(in the rows, 128 means zero)
Each path below is one point turned by a fixed rotation once a step. After each direction that follows a path, write how fast that rotation turns it, in deg/step (0 if it stays still).
Each turn is a multiple of 5 degrees from 10 to 175, or 0.
Each row of a path follows its step; steps can be skipped.

step 3: [135 124 134 123 126 138 126 135 122 126 123 125 120 116 132 124 138 126
 125 128 124 122 134 126 134 129 119 122 133 132 131 119 124 129 125 124
 124]
step 4: [132 124 127 123 124 127 120 134 133 127 130 134 134 127 115 122 139 127
 123 123 123 134 124 130 128 133 126 127 135 127 125 131 135 134 117 121
 130]
step 5: [130 123 129 140 136 123 122 122 122 131 133 124 131 117 126 123 122 130
 130 129 127 130 115 124 127 137 121 129 127 121 127 134 138 130 128 126
 132]
step 6: [126 128 136 136 128 124 132 129 128 130 138 141 130 130 129 128 119 121
 137 132 129 124 120 129 139 127 128 129 120 129 124 118 123 129 129 121
 132]
step 7: [129 131 127 128 123 127 143 132 124 134 130 127 131 127 128 123 131 134
 132 129 125 130 120 132 133 128 133 113 133 137 124 125 120 122 135 134
 125]
step 9: [133 130 131 122 126 137 117 138 125 122 128 126 134 120 122 125 128 130
 122 127 130 138 127 133 128 127 126 122 128 128 134 123 136 137 128 117
 124]
step 10: [137 125 127 129 137 125 127 127 131 126 131 134 141 120 116 129 125 119
 132 130 130 127 123 126 129 132 123 129 138 121 123 135 132 136 129 132
 130]
step 12: [134 135 132 129 126 130 137 123 122 134 128 134 130 130 132 129 129 134
 129 123 120 123 125 126 142 122 136 123 132 126 124 117 123 127 133 123
 133]
step 13: [128 130 127 129 128 139 134 131 133 137 126 127 127 121 134 128 132 130
 133 126 120 143 128 129 128 129 136 123 134 137 127 129 123 132 116 131
 124]
[131 126 129 129 128 128 127 130 131 129 130 132 127 128 132 130 127 127
 129 130 128 126 129 128 126 128 129 131 131 131 128 129 127 128 125 127
 128]  155
[129 130 128 126 132 127 126 128 131 128 129 128 127 129 127 126 126 128
 125 126 130 130 127 129 128 131 124 129 130 129 131 127 128 130 129 129
 132]  70
[124 130 129 130 129 127 131 126 130 127 127 128 127 129 131 130 126 128
 131 127 124 127 126 129 128 129 130 124 128 129 129 128 130 128 127 127
 131]  60

step 0: [120 122 130 132 131 130 130 122 127 130 131 131 129 132 138 122 126 130
 121 133 125 130 124 121 122 128 131 125 144 136 123 133 129 121 133 131
 129]
step 1: [121 121 127 133 115 126 122 120 119 126 128 132 128 133 122 126 138 125
 122 130 125 124 126 130 131 125 130 132 130 133 131 136 122 134 125 130
 133]
step 3: [127 132 127 130 140 129 136 126 132 121 131 125 136 123 133 124 122 125
 127 137 135 123 133 125 127 123 121 126 129 130 128 131 140 127 123 133
 121]
step 7: [136 127 125 126 138 122 138 129 127 120 129 131 134 122 129 126 133 126
 123 126 127 131 127 128 134 121 118 126 128 132 136 122 139 124 133 132
 135]
step 8: [132 121 134 123 125 124 130 129 126 126 134 121 121 127 137 126 121 123
 120 126 130 125 125 123 135 129 131 125 133 131 124 132 127 122 139 122
 139]
step 9: [125 118 132 132 126 133 127 121 122 129 138 136 121 129 131 132 124 133
 129 133 129 126 133 133 136 138 129 135 123 130 124 138 122 135 130 127
 129]
step 10: [125 124 126 131 134 120 127 130 135 131 131 141 130 128 128 135 135 130
 132 120 137 130 127 134 124 127 127 129 116 131 133 133 128 133 128 138
 129]
step 11: [125 127 130 122 133 118 135 135 138 130 129 125 133 130 130 128 128 128
 119 130 127 129 121 133 123 123 122 124 132 127 128 133 145 130 132 126
 130]
step 12: [131 127 128 125 119 121 135 119 127 131 131 130 125 130 135 122 128 131
 119 138 134 120 124 123 126 133 127 126 138 130 122 130 126 125 125 119
 129]
[129 126 130 127 129 130 128 130 124 131 127 127 127 130 130 126 126 128
 123 129 128 129 127 125 128 130 129 128 129 130 131 128 126 129 124 128
 129]  90
[129 129 125 127 127 127 129 126 126 126 127 126 126 129 130 125 126 127
 129 127 131 126 126 126 133 127 127 128 126 126 128 126 130 130 127 127
 129]  70

step 0: [124 124 118 129 131 139 122 117 123 120 132 129 120 127 128 123 124 125
 126 134 122 127 125 137 134 124 133 125 124 123 125 132 129 141 120 126
 121]
step 1: [123 133 140 119 132 130 122 116 123 119 130 126 123 115 128 130 124 121
 128 126 120 133 121 128 128 123 136 132 128 123 131 129 136 136 128 130
 129]
step 2: [126 121 123 122 119 127 122 114 127 112 133 133 133 128 128 128 124 129
 121 126 132 134 123 125 134 121 134 133 121 125 122 124 132 130 133 124
 123]
step 4: [124 129 129 127 129 126 121 113 126 120 137 132 117 125 136 126 116 118
 127 129 138 134 128 121 121 132 132 132 128 133 124 132 133 125 127 131
 126]
step 5: [126 116 132 117 131 133 121 125 131 121 129 139 111 131 131 129 124 129
 127 124 135 126 124 128 137 125 129 135 132 130 126 121 130 129 126 127
 120]
step 9: [132 125 130 122 125 127 134 119 128 123 133 125 120 126 137 134 120 122
 125 133 131 133 120 138 137 129 135 128 123 134 126 126 123 124 131 123
 141]
step 10: [123 135 125 122 132 127 121 131 119 118 131 127 120 131 135 132 124 121
 120 124 138 132 121 121 136 136 129 137 123 131 127 129 126 120 124 127
 132]
step 11: [134 121 131 126 129 124 121 125 122 134 131 143 120 131 137 127 125 127
 125 126 127 128 114 127 141 133 133 127 129 138 121 131 127 125 121 127
 126]
step 12: [125 118 128 123 132 131 118 129 118 125 123 124 119 122 128 125 125 114
 131 131 131 132 121 141 132 134 127 128 130 131 121 130 126 123 124 119
 132]
[126 129 127 128 126 131 129 130 126 132 130 127 128 130 127 126 127 128
 127 126 126 131 124 129 130 128 128 128 127 129 130 130 128 125 126 126
 131]  25
[128 128 130 131 130 129 131 128 128 129 125 124 126 126 128 127 126 126
 130 131 129 129 129 133 128 128 130 127 125 130 126 129 130 129 127 129
 129]  125

step 0: [129 129 122 137 126 120 119 133 134 114 133 131 118 123 118 129 124 127
 122 122 130 124 132 117 133 124 128 120 124 129 134 132 124 121 128 134
 122]
step 1: [124 124 116 131 133 124 122 129 116 129 140 130 123 125 124 130 120 123
 123 120 128 120 137 127 128 129 129 123 126 128 135 124 124 125 132 141
 121]
step 2: [126 128 123 124 136 123 136 136 119 127 141 134 132 117 124 117 129 124
 122 119 122 122 133 125 124 129 125 124 123 126 130 135 130 126 123 135
 126]
step 3: [122 128 114 122 132 127 137 134 129 131 130 139 133 127 133 128 124 127
 119 118 117 131 144 130 131 125 128 128 129 129 126 132 130 129 120 127
 128]
step 4: [118 134 123 121 130 128 133 132 131 122 123 139 127 124 133 128 135 129
 117 128 122 126 134 131 122 113 130 117 130 128 134 134 122 134 124 126
 129]
step 5: [127 128 119 126 128 125 122 129 139 113 128 142 122 127 120 139 130 128
 126 127 127 123 134 133 130 115 125 127 128 132 132 134 129 130 126 128
 132]
step 6: [126 128 125 120 123 126 121 132 122 122 136 133 118 129 124 139 128 129
 132 125 128 116 132 129 133 120 131 126 133 123 141 131 123 132 131 136
 123]
step 8: [121 127 121 122 123 125 130 137 123 132 127 131 131 130 126 126 119 122
 126 111 126 126 140 120 137 130 129 123 125 130 130 133 124 123 134 132
 120]
step 9: [122 130 121 123 126 127 128 138 128 127 129 130 131 118 125 115 125 118
 116 125 128 129 137 125 120 123 127 116 128 135 132 130 121 123 127 128
 122]
[130 128 131 127 127 127 129 131 130 128 125 128 127 130 128 130 125 129
 130 130 130 124 129 128 129 128 124 126 130 129 128 129 127 126 129 131
 126]  45
[129 127 126 130 127 128 127 128 128 129 126 130 129 128 128 130 129 130
 129 125 130 131 131 128 133 129 127 131 128 127 129 129 129 124 127 129
 130]  145
[128 128 128 126 131 130 129 129 124 129 128 129 131 128 127 126 127 129
 129 130 127 127 130 126 128 128 128 126 126 130 127 125 130 123 128 126
 125]  55
[128 125 127 129 130 126 129 128 129 130 127 123 129 125 126 128 127 126
 130 127 127 126 129 126 128 130 131 129 125 126 130 128 125 128 129 129
 129]  55
[131 127 129 125 128 128 131 131 127 131 128 129 127 127 130 129 128 129
 126 127 125 128 126 124 131 128 128 131 129 124 126 128 129 130 128 126
 126]  80
